Each path is a new rotation, seen through one point. The rows after it are directions, each followed by how far the rotation turns it, in degrees each step (0 if it stays put).
Each turn is a multiple of 5 degrees from 10 to 175, or 0.
Each row of a path follows its step; steps can be skipped.
path 1
step 1: [ 16.4   8.7 -14.5  32.6  -1.3 -22.0   4.9 -15.1   1.6  -2.5  13.2  -1.8
  19.0 -32.0  -1.7  20.8 -11.1   3.4   0.8  -1.3   3.9  19.3   5.5  22.4
  14.7   3.6   5.8 -21.5   8.0  -7.7   3.2  -3.4   8.8   3.1]
step 3: [ 22.8 -19.3  -3.1  24.6  -2.2  -0.6  -0.5  24.3  -7.5   9.6 -16.4   5.8
  -1.2   4.7  11.5   4.4  13.3  -0.4   5.5 -14.7  14.2   1.7   3.7  17.6
  -7.0 -13.2  -5.0 -11.2  20.0  14.3  11.0  17.1  15.7  32.5]
step 4: [ 27.0   3.4  -6.9   6.2  -9.0 -30.4 -23.7   7.5 -15.1   5.9   6.4 -25.8
  -1.6 -21.5  -2.5 -10.3   6.9 -22.3  12.2  -3.6 -17.9  10.5   2.6  23.5
   3.4   5.4  14.0   7.4  -6.2  -0.2  -5.1  13.0 -11.5  -1.3]
step 5: [ 11.7  17.2 -10.8  16.1  -4.6  -9.6   8.1   1.1  19.7  20.0  -9.2 -19.2
  -0.2  14.8  14.2 -24.4  -6.1   7.4   6.6   3.5   7.7   5.5   1.0   2.5
  -0.3 -11.9  -2.5  10.7 -14.1  -4.9  -9.9  24.8  40.3  -8.4]
step 6: [ 13.2 -16.1  -1.8  25.1 -39.5   2.8   1.3  -1.1   2.3  19.1  13.1  -6.0
  10.3 -13.5   6.5  -3.8   1.7  12.0   7.5   2.6   4.2  11.1  -6.5   3.6
  -8.0  -3.2 -10.2 -22.4  33.9  -6.2   1.3  19.1  -9.4 -12.1]
step 7: [ 26.5  28.5  -1.4  22.1 -15.4   2.5 -16.7  11.5   3.8  -5.9 -26.0 -15.0
   2.1 -11.5  -3.5   0.7 -17.2  -2.4   9.0  31.2 -15.9  -6.4  16.4  -5.8
  11.4  -3.0   0.6   7.4   4.0 -11.6   2.6  -1.2 -10.9  11.0]
step 8: [ 11.3  -4.9  -4.7  16.0   8.9 -17.3   3.5   7.6  21.8  10.4 -20.3  13.7
  -1.5 -18.4 -18.1  11.0   0.3  29.2 -10.2   2.2  17.9   5.0  11.0  20.3
   2.9   2.0   9.5  -1.5  -0.8 -10.4   6.1  33.3  17.7   3.1]
step 10: [ 29.1   3.1  -0.2  23.6   0.8 -10.5 -15.3  -1.8  12.6   8.4 -19.6  -5.0
 -20.3   5.8   1.0  -8.0   1.4  12.7  27.5  -5.0  -2.0  25.4   3.3   2.5
   2.9 -13.6   1.9   8.3   5.6   8.3  -2.9 -24.8  20.8  19.2]
step 11: [ 13.3  -8.3 -30.1   8.7 -15.6 -14.0   5.2 -10.8 -10.8 -10.0  -9.1 -12.2
  11.1 -18.4   8.9  -6.7   9.9   2.3 -11.6 -12.0 -15.2  18.9  -3.1  20.6
  -5.9   6.9  11.9  -6.4  16.4  -2.6  15.5  25.7  19.6  14.5]
Directions:
[ -3.5  -6.6   2.5  -1.1   5.0  -5.0   8.0   3.2   2.3  -3.3   4.0   2.3
   2.2  -1.8   0.1   1.0   2.7  -2.0   0.4   2.2  -3.1  -1.0  -7.2 -12.5
  -3.6   9.3 -10.2   5.7  -7.0   0.5   4.1  -4.1  -2.8   2.1]	0
[-3.3  4.2 -4.1  3.5  8.7 -5.5  5.4  8.7  0.5 -1.4  0.5  6.5  5.2  4.3
 -0.7 -1.4  3.3 12.9  9.7 -5.1 -4.0 -2.7 -1.1 -1.0  0.8 -7.0  2.1 -2.4
  5.4  3.2  1.4  2.2  0.1 -2.6]	145
[ -3.5   2.4  -0.5  -5.0  -4.0 -13.0  -3.3  -5.1  -2.3  -3.2   1.5   5.0
   5.8  -3.3   2.5   2.9  -1.0   5.4  -3.1   3.2  -6.2  -0.8   4.0   2.9
  -6.0  -5.3   1.1   1.7  -9.2  -7.9  -5.4   1.0   5.0   7.0]	110
[-6.3 -5.0 -0.6 -7.4 -1.0  1.2 -6.5  3.9  1.6 -4.3  0.4 -7.4  1.1  3.6
  4.3 -0.2 -1.2  8.3 -4.4 -5.7  8.6 -3.1 -4.1 -4.3  3.8  3.8 -4.5 -1.6
  3.0 -7.2 -1.3  9.7  7.8 -1.7]	115
[  0.6  -4.4  -7.7   0.3   1.5  -6.5  -7.5  -0.8  -1.6   7.9  -8.7  -0.4
   4.0   4.9   3.0   4.7   3.2  -2.8  -4.9  -0.2   0.5   2.0  -0.3  -6.6
   4.1  -6.4  -6.3 -10.4  -3.6   1.3  -0.8  -3.6  -8.2  -3.9]	120
